One turn sends every row of this set to another row. A few are shown first. Where does it send the rows asked after them?
sinu: [ 21 -13 -26 -20   6 -11  17   0  10  18 -20   4  -5]
Febo: [ 19 -13  -7   9   8  -5  37   9  26  -6 -10 -39 -10]
tolam: [ 29 -12  -2  -1  -1   6  35   7  22  27  -6 -35  -9]
Kur: [-17  -6 -16 -12 -17  15  10   1  12  21  -6 -33  -8]
Siga: [  6 -19   9 -18  17  -1  19   3   2   2   0 -29  -7]
zav: [ -4 -26   6  -9 -19   7  -5  -6  20  18  -4 -18   2]
kezo: [ 17 -11   4   1   5  15   3   3  23  35  -2 -28 -10]
Pese: [ 15 -13 -14  -2   5 -15  28  -5   3  35 -20   2 -14]
potu: [ 16 -15 -17  10  21  -9  32  -1  27 -12 -10 -18 -16]
piga: [ -9 -20 -20  18  -6  11   2  -8  33   6 -23 -12 -13]
nodem: [  3 -30 -16  13  -6 -16  16  15  31  39 -25 -16  -8]
memi: [-12  -2 -21 -14  16   3  21  14  25  24   6 -23 -21]
limi: [ -6 -29  10   8  -8 -14  33 -11  36  25  -8  -9 -16]
Leka: [ 14 -21 -41  12  -5  -6  22   6  25   6 -27 -18 -15]
foseb: [  1 -13 -43   9  -3  -7  22  -1  29   3 -28 -18 -17]
Volok: [-10 -21   0 -19   0   4   3 -10  13  19   3 -14  13]
nazot: [-16 -13 -22  12 -24  -9   8   7  20  26 -19 -11  -3]
Kotak: [  8 -19   8 -11  16  11  13   7   3  11   0 -33  -7]
meku: [ 15 -24 -12  -8  16 -10  22   8   6  -1 -24 -27   7]
vevav: [  1 -11 -38   6 -12 -19  26 -17  14   8   7  -6  -7]
gid: [ -6 -24   3 -16 -13   4  -1 -10  16  14   1 -13  11]
mori: [-19  -9 -26   3 -27  -6   8   0  21  21  -9  -7  -4]
sofur: [ 17   0 -17 -10  -9 -10  25   0  46   6   6 -21   8]
Rimu: [  2   3 -16  -3   9 -14  19   9  30  31  14 -34 -10]
vuko: [  9 -16   9 -21  12 -12  24   0   8   0   3 -30 -10]
Siza: [ -1 -37 -18 -12  14   3   8  -9  37  29  -2 -24 -24]
nisuv: [  2  -3 -33  -6   6 -13  32 -23  21   4  -4 -35 -16]
zel: [-16 -14 -25  -1 -29  -5   7  -6  25  19   0  -2  -8]
gane: [ -2 -33  -5 -15   6   6  12 -14  45  10 -13 -11 -22]
zuna: [-11 -10  10   2  -4 -20  33   3  24  18 -14   3 -10]
seti: [ 29 -32 -20  10  -4  -7  34  13  24  24 -14 -18 -10]
salal: [  5 -22   1   4 -13  -6  -6   6  34  36 -12 -22 -16]
Suf: [ 13 -14 -10  10  14 -10  36   4  27 -13 -10 -29 -16]
Tuzum: [ -3 -14  -8   4  25  -7  19 -23  21  -1  10 -25 -13]
Buno: [  1 -14  -8  15  -7 -23  22  10  17  -6 -24 -19 -25]
luk: [-12 -23   1 -13   2 -22  11 -21   8   9   5 -19 -18]
Sude: [ 37  -7 -18  -5  -5 -15  16 -13  34  17  -2 -15   3]
Buze: [-14 -23 -17  -6  -5 -20  16 -26  13  18  -9  -8   9]
Dusuv: [ 11 -21  -5  -6 -12   6  17   7  15  -1  16 -25  11]
Mit: [ -6  -6 -40   7  -4 -12  27  -6  29  10 -30 -17 -18]

Buze -> luk
seti -> nodem
Where do these go?
Pese -> limi
potu -> Mit
Dusuv -> meku
foseb -> mori
nazot -> zav
sinu -> zuna

